In the rows, 128 means zero.
One turn or mirror swaps these rows in pairs. Which row does each one swap with?
The rows were stretched afterwards, more along some directions than others.
j818: [133 128 127 119  93 168 118 147 130 108 104  99  94  93 128 115 133 141
 112 137 151 156 154 115 123]
j774: [137 112  99 104 141  96 137 141 136 118 130 153 138 133  98  98 122 109
  90 125  95 165 121 133 100]
j621: [ 94 147 124 125 119 164 168 100 145 132 142 147 122  89 156  87 123 112
 144 154 146 126 114 136 156]
j282: [ 97 112 120 130 101 145 128 130 146  86 141 139  81 146 135 116 117 110
 100 124 131 153 131 122 129]
j204: [125 120 123 143 137 137 167  78 126 126 124 110 150 136 128 129 136 121
 100 128  86 156 123 118  84]
j400: [113 106  93  79 120 112 123 104 131 135 154  93 111 106 115 127 186 104
 110 114 139 147 124 142  92]
j827: [136 135 145 138 156 135 157 129 131 125 139 138 139 125 112 105 101 110
 105 129  87 152  92 157 100]
j852: [ 97 120 118 117 121 139 151  77 156 145 143 120 139 127 146 123 169 112
 135 125 139 113 140 150 107]
j390: [ 89 164 115 114 120 145 163  81 127 136 159 110 124 106 150  86 142 104
 141 136 123 142 108 130 114]
j42: [117 126 119 102 123 175 144 108 122 108 154 126  86  96 137 143 118 129
 117 120 143 131 133 127 146]
j591: [105 125 111 121  95 173 135 127 117 102 143 112 108 111 161 108 131 112
 114 139 135 153 129 133 134]
j94: [114 106 128  93 109 149 140 110 125 114 138 149  81  81 115 105 157 102
 128 107 151 123 146 116 150]
j915: [126  95  98  96 146 111 136 113 126 144 143 129 132 132 111 132 146 106
  99 120 100 163  98 148  92]
j626: [116 120 114 109 100 103 126 146 138 115 147 132  86 114 122 113 144 111
  81 117 119 156 145 119 120]
j254: [136 131 114 124 127 118 136 121 148 120 165 137 149 124 152 108  89 118
 114 137 126 146 135 145 158]
j931: [ 79 116  66  94 104 124 118  96 148 141 162 138 115 127 138 145 152  99
 128 117 133 134 143 124 121]
j55: [128 112 104 108 134  86 136 120 140 144 124 142 157 147 119 146 103 109
 120 149  99 148 143 119 100]
j653: [ 92 122 129  93 118 106 136 148 122 152 147 150 118 120 150 110 138 114
 128 159 124 130 139 114 143]
j139: [152 127 114 155 128 143 143 123 127 115 139 155 138 133 130 111  98 124
 100 110 103 143 112 151 146]
j506: [150 122 124  77 119  80 121 129 157 119 136 128 115  97 110 100 137 110
 111 134 134 162 150 122 104]
j11: [ 94 120 140 114 115  71 137 136 140 129 154 157 110 158 144 102 120  87
 134 154 125 115 142 120 135]
j432: [139 125 171 112 132 135 167 102 135 126 163 157 103  90 128  94 114 108
 125 114 135 110 121 142 160]
j90: [117 134 137 115 123  96 132 147 108 124 137 135 152 116 138 118  97 116
 123 154 140 143 148  93 120]
j850: [102 136 120 124 116 130 162 108 113 163 138 138 145 114 142 132 144 116
 145 139 124 112 142 129 129]
j183: [106 129 144 123 106 159 147 125 143 115 116 151 112 146 129 146 120 132
 131 145 136 113 133  87 128]
j419: [102  98 107 104 120 148 147 115 129 144 119 122 149 117 141 108 151 122
  92 144 118 142 130 136 106]
j236: [ 97 142 111 109 110 161 152  73 158  96 159 149 117 116 147  91 133 115
 142 138 136 138 116 119 148]
j235: [ 99 144 100 108 107 138 101 122 143 111 176 117 119 107 151 107 128 101
 119 125 135 158 130 139 141]
j114: [119 144 136 101  99 124 132 130 151 115 116 126 139 142 163  77 135 148
 126 160 128 151 123 125 115]
j682: [124 122 138 122 108 138 137 110 123 105 148 126  85 122 123 145 124 112
 109 105 130 132 135 130 115]
j665: [161 129 145 119 144 127 162  95 137 133 168 126 118  84 109 132 130 126
 132 108 128 135 128 146 152]
j709: [ 89 128 135 132 123 161 132 113 129 103 142 137 116 160 131 143 112 107
 146 134 147 126 114 133 116]
j186: [130 128 125  94 134  88 126 135 122 148 134 139 137 107 100 137 117 106
 119 137 138 151 137 100 105]
j693: [133 127  95 116 155 134 147 102 162 130 145 140 136 100  85 133 133 106
 108 118 107 165 103 140 104]
j484: [103 104 145 132 120 144 162 125 116 157 118 132 161 110 142 115 144 112
 107 145 127 117 125 144 101]
j472: [138 135 155 105 114 155 133 132 121 104 135 102  87  91 124 104 129 126
 124 138 139 166 124 130 133]
j263: [125 130 148 121 114 130 156  83 172 117 121 152 136 120 145  88 125 137
 131 149 104 130 141 123 157]
j448: [128 117 118 134 126 117 131 146 129 101 144 141 113 155 115 157  97 104
 113 126 109 145 140 123 114]
j684: [147 124 122 120 126 168 139 115 139 120 133 104 139 108 145  95 124 131
 113 136 126 166  95 150 142]
j892: [117 127 100 111  94 164 154  70 148 120 142 120 123 105 130 148 152 123
 105 124 117 146 136 108 107]
j567: [ 83 129  84 123 102  96 107 126 137 141 173 138 136 133 143 148 130  86
 125 128 135 141 137 129 122]
j180: [136 111 112  91 131 132 131  89 150 126 134 123 155 102 113 141 146 139
 126 112 149 128 126 148 119]
j948: [133  97 111 108 124  93 128 139 140 148 163 141 109  99 120 109 132  98
  86 115 105 159 142 144 141]
j670: [111 115 115 160 109 155 123 123 140 114 116 133 136 158 131 143 101 110
 128 138 130 140 130 129 105]
j604: [122 120  96 131 133 166 135  86 143 118 173 132 134 106 148 112 102  95
 109 134  95 176  98 152 145]
j587: [107 130 110 119 100 121 104 135 131 131 170 112 113 103 133 160 127 100
 133 127 149 156 145 124 137]
j700: [101 126 122 126 136 154 161  85 135 145 127 123 139 127 142  97 147 119
 112 136 115 141 118 132 121]
j51: [ 89 159 120 106 114 176 146 105 118 128 136 117 132  94 143 114 139 122
 143 142 139 134 108 128 102]
j594: [130 131  96 139 138 139 122 101 150 121 145 117 108 146 116 145 121 115
 133  99 114 141 151 141 144]
j523: [139 121 151 112 114 109 139 131 132 156 127 122 153 123 113 159 159 138
 116 132 122 133 130 124  80]
j227: [100 128 101 117 133 122 116 113 130 142 173 111 119 125 116 152 145 105
 121 106 123 143 109 153 122]
j19: [125 157 107 115  88 165 130 124 126 120 133 136 109  87 135 125 143 142
 121 123 132 135 148 100 150]
j637: [137 116 109 120 161 117 135 102 155 116 153 145 111 135 112 112 122 103
 142  94 114 130 140 155 166]
j333: [117 134 135 116 147  93 149 133 118 145 171 142 136 114  91 128 123  86
 109 118 117 139 110 127  87]
j649: [127 135  92  96 136  97 125 122 162 113 108 128 146 144 111 119 117 122
 119 143 100 163 135 117  84]
j677: [ 83 129 136 108  90 117 123 145 122 111 152 153  83 119 139  95 118  99
 113 144 136 141 118 111 141]
j689: [112 108 128 109  80 157 117 142 108 109 133 141  82  90 127 109 126 100
 107 123 166 142 148 108 139]
j30: [116 153  84  83 137 168 137  44 170 120 174 108 125  93 128 109 164 117
 143  99 124 144 110 146 133]

j282 is swapped with j587
j591 is swapped with j448
j55 is swapped with j419
j186 is swapped with j700

